A single turn carries every row of the set below to another of its rows. Some are shown first; where does it send the rows asked next?
Nuti: [ -5.8   5.1  -5.2  24.7  27.9  -1.4  12.4  10.2   2.4  13.7   7.8  -9.2
   9.8  21.6 -14.8 -11.2   8.2 -15.2  25.6  14.4  -4.5  -1.8  13.0  -4.6
  19.8   0.5   3.2  10.1  -7.3   6.2  -4.0 -13.6  -5.3   7.1]
rafe: [  9.5  21.6  -4.1  10.0  35.9   1.4  24.2 -12.3  11.7  -0.4  11.2 -17.2
  -9.9  20.9 -22.4 -24.7   0.8  -4.6   8.9  -4.3  18.8 -12.8  14.0  -5.9
   6.5   2.2 -22.9  -3.7 -21.6  17.1   9.6 -15.5   5.8  16.3]
rada: [ 18.1  18.3  -4.9   5.4  20.2   0.3 -10.9 -14.8  -0.4 -13.5   7.3 -13.2
  14.2   8.8 -20.0  -5.5   3.3  -3.8  23.4  11.4   5.3   3.4  10.2  -1.2
   6.5  14.0 -18.9   8.8   7.5  22.5   4.1   2.0  -8.1   5.2]
Pasu: [ 21.9   6.4   1.3  14.9  13.2   6.3   8.6 -12.8   9.3  12.4   0.0  -5.7
  -4.5 -18.3 -18.2 -13.9 -10.0 -15.4  20.1   9.8   7.8  -6.2   6.8  -3.3
   5.1  -5.1 -13.4   9.2 -13.6  16.9 -11.9  -6.2  -8.0  10.1]
vinok: [  5.9  20.3   6.1  15.8  16.8   9.4   1.9  -6.4   4.1   5.3   9.3 -18.9
   5.8 -15.2  -9.9   0.0  11.7 -10.2  -0.2 -10.1   2.8   6.1  11.6   3.4
  10.7   1.1  -7.0  -9.9  -8.5  18.4  -1.0 -15.7  -8.2   2.4]
Bozu: [ 14.9  21.3   7.5   0.6  18.2 -14.0  11.9  -9.1   1.8  -8.6  -0.8 -12.7
   0.7   3.0  -9.9 -14.5   1.2 -10.1  37.4  14.5  -0.3  -8.6  16.9  15.6
   7.5  -3.4 -11.4   9.3 -16.4  15.6   1.5   4.5  -6.2  -6.4]
tuvuk: [  4.7  23.3 -11.6  -5.9  15.6  11.7 -12.7  -8.6   9.3   2.3   8.0 -20.8
  -2.7  16.5 -28.7  -5.3  14.8   2.4  24.0  16.8 -11.8   1.1   6.9   1.7
  19.6  -0.9  -9.9   5.5 -18.3  24.8   2.8  -7.9   0.7  15.8]
depa: [ 15.2  22.2   5.4   7.6  28.2  10.5  14.8 -13.8  13.4   4.8  16.1 -13.3
  -3.5  18.8 -20.8 -23.7   0.6  -7.0   9.3  -9.7  17.0  -6.9  18.2  -7.2
  12.1   7.8 -14.8  -7.8 -28.5   8.7   6.4 -15.7   2.0  17.9]
Zibo: [  2.8  22.7 -12.9   5.5  22.7   1.5  10.7  -8.5  22.9   8.5  -6.1 -13.0
   9.2   8.7 -22.8 -15.8  13.8  -6.6  18.5  18.1   6.8  19.0   8.6  -4.4
  14.0  -1.0 -13.5 -11.0   7.7  10.3   1.4   4.7   5.4   3.7]
rabut: [  8.3  24.3   2.5   2.4  19.8  11.5 -15.4 -17.2   5.5  -1.3   7.3 -21.8
   0.5  -2.9 -23.6   9.3  11.5  -1.6  13.5   5.0  -7.7  -2.7   7.0   7.0
  14.9  -1.7 -12.2   3.4 -10.9  26.3   5.2 -12.1  -3.8  11.0]
vap: [ -9.9  22.2   0.1  -3.4  24.1   5.1  25.3   5.8   3.6   2.0  13.4 -10.4
   7.0   4.5   2.1   4.5   1.3  -9.4  -0.1   9.8   6.4  -4.3   6.2  11.4
  12.7  -7.9 -10.0  10.6   5.8  12.9  -1.4 -16.4  -3.9  -0.7]
mela: [ 15.6  31.7  -1.0   8.9  32.1  14.2  26.3   3.8  19.0  -2.5  11.4  -2.6
 -15.9   8.5 -10.5 -15.8   4.1  -4.1   3.5   2.7  16.7  -8.7  16.8  -6.2
  15.7   4.9 -14.6   3.9   3.2  11.4  17.2  -8.4   0.3  22.9]
Gide: [ 19.8   8.6  -7.8  10.6   7.9  -2.9  10.8  -6.7   3.5   5.1  11.4  -8.8
  -2.3  -2.1 -13.4 -25.7  -7.2 -14.0  20.3  12.5   9.0  -2.2  16.7  -6.7
   5.9   7.2 -18.2  23.2 -23.4  15.5  -4.6 -22.1  -4.5   4.6]
kap: [ 10.9  32.9   7.1   0.4  37.8  18.9  19.3   2.3   7.7  -1.0  14.6  -2.7
  -7.8  13.1  -8.6 -17.9  -1.6  -5.8   6.9  -4.6  18.7  -0.5  16.4  -9.9
  17.8   5.9 -11.9   1.3   7.4   9.1   7.4  -5.4  -6.3  20.2]
lozu: [  4.5  23.2   1.8  -2.8  17.6  -6.5  13.6  -4.8   3.1  -4.9   6.4 -10.0
  -7.7  10.8  -2.8  -6.4   3.7  -9.8  27.0  15.7  -2.4  -8.1  12.4  16.5
  12.2  -4.7 -12.3  28.4 -17.9  11.6   7.8 -23.1  -5.4  -8.0]
zake: [ 15.6  13.5  -8.0  -0.1  40.9  -3.8  16.6  -5.2  -0.2  10.1  13.9  -9.6
 -16.4  30.2 -24.9 -15.8  -3.0  -7.1  15.3  -3.4   9.7  -7.4  -5.1  -5.4
  16.3  -1.8  -8.0  11.1 -19.3  15.8   9.0 -14.5  -9.9   0.4]
suna: [  9.3  18.2  -7.8  17.3  13.2  11.6  16.6  16.7   6.0   1.3   2.6 -11.0
   1.1  14.8  -9.4  -8.2  -2.0 -13.0  24.2   4.6  -7.7   2.1  25.7  -0.8
  30.4  -4.6   1.7  16.7  -0.7  20.3   7.0 -10.5  -0.2  20.3]
mek: [  7.0  19.4  -7.0  14.4  12.1   0.8  21.1   8.1   6.6   6.8  16.7 -16.4
   5.0  -9.4  -5.2 -18.0   1.9 -15.0   0.2  -5.8  14.7  11.0  13.8  -2.7
  12.0   1.0 -14.2  -2.3  -7.4  16.8  -9.7 -14.8  -0.3   3.9]
Zolur: [ -6.9  11.1  -4.6  11.8  10.8   8.7  23.7  -0.1   2.5   6.8  -5.4 -16.4
   1.3  16.6 -16.3 -16.7   2.3  -7.8   6.6  15.3  -5.5  -5.1  37.2   1.2
  10.9  -2.6  -7.4   4.3 -12.7  18.5  10.5 -15.2   3.7  20.9]
Nune: [ 16.9  15.7  -2.9   4.2  20.1  -9.1   9.9 -11.4  12.9   2.6  -2.5 -11.6
   5.0  -2.8 -17.2 -18.6   6.7 -10.8  24.8  17.3   7.4   8.6   6.5   5.1
   8.2   0.8 -13.6  -9.4   3.9  17.8  -1.8  18.1  -3.0  -4.4]
vut: [ -9.5   3.9  -6.5  19.9  22.4   3.9  16.2  -1.7  -1.0  13.0  -9.6 -13.2
 -13.0  26.5  -9.9 -17.9   0.7 -16.9  19.4   1.9  -0.9  11.8  15.2   1.3
   9.3  -8.4 -13.6   7.9  -5.7  19.9   3.4 -17.6  -3.2   5.0]
mar: [ 10.2  19.8 -19.3   8.0  15.1   5.1  -6.3 -10.2   7.8  -4.2   6.3 -12.2
   6.4  17.4 -31.0 -11.8   2.7  -2.8  30.9  11.0   6.3  13.3   6.4  -9.5
  12.7   8.1 -20.2   4.1   4.1  17.8  -3.0  -2.8   2.6  18.0]
Zeko: [ 22.9  13.4  -0.2  -4.2  29.7   6.8  16.1 -11.5   8.4   6.5   7.3   1.6
 -17.6  29.1 -25.6 -16.0  -5.4 -10.9  16.4  -2.9   9.3  -8.2   1.2  -2.7
  14.4 -10.4  -8.4  10.8 -22.9  10.5   5.7 -14.5 -13.4   3.9]
vemoz: [  2.6  16.5   6.4  -6.5  24.3   6.1   5.4  -5.6  -9.8  -7.8   6.9  -9.9
  12.3   9.3  -2.5   5.9  -4.0  -4.4   8.0   6.5   1.3  -5.0  11.3   8.7
   6.4   4.1 -12.7   9.7  10.1  22.0   7.1  -4.1 -14.3  -2.4]
Rar: [  2.6  17.4  -8.9 -11.6  22.7  18.0   4.1  -7.5  21.2  16.6  -7.9 -13.1
  -5.4  10.0 -16.5  -5.7   9.9  -2.6  10.6  23.2  -7.8   7.4   1.0   1.3
  20.9 -11.8  -9.2   2.5  -0.3  23.7   5.8   0.1   0.5   5.9]
nub: [  9.0  12.9   1.4  -3.1  21.0   9.6   5.7 -15.6  16.3  18.1  -4.0 -13.1
  -8.0 -12.5 -20.7  -0.1   1.5  -8.1  11.0  16.1  -2.9  -1.1  -2.1   6.4
  13.2 -13.7 -10.9  -5.7  -4.9  25.0  -3.5   4.0  -1.7   6.4]
sizek: [  9.5  31.5   7.6  -7.1  40.2   0.6  21.8   3.7   5.9  -0.5  12.4   2.3
  -8.9  18.5 -21.6 -17.5  16.1  -6.6  12.9   8.7   5.8  -8.1  11.3   0.6
  18.7  -6.5   3.2   3.3  -8.3  -1.0   8.3  -5.2 -14.9   1.1]
lafed: [ 15.8  28.7  -1.3   0.8  37.1  -0.4  19.3  10.9   9.0   8.2  17.8  -0.6
 -12.5  14.3 -18.3 -10.4  14.4  -3.8   7.5   8.6   5.0  -8.0   5.3  -2.9
  23.6   5.5   6.3   8.7  -8.1   2.4  17.5  -7.5 -11.7   4.0]

rabut turns into nub
Zibo turns into mar
Bozu turns into vemoz
Now these:
Nuti turns into suna
vap turns into mek
lafed turns into mela
Zeko turns into sizek

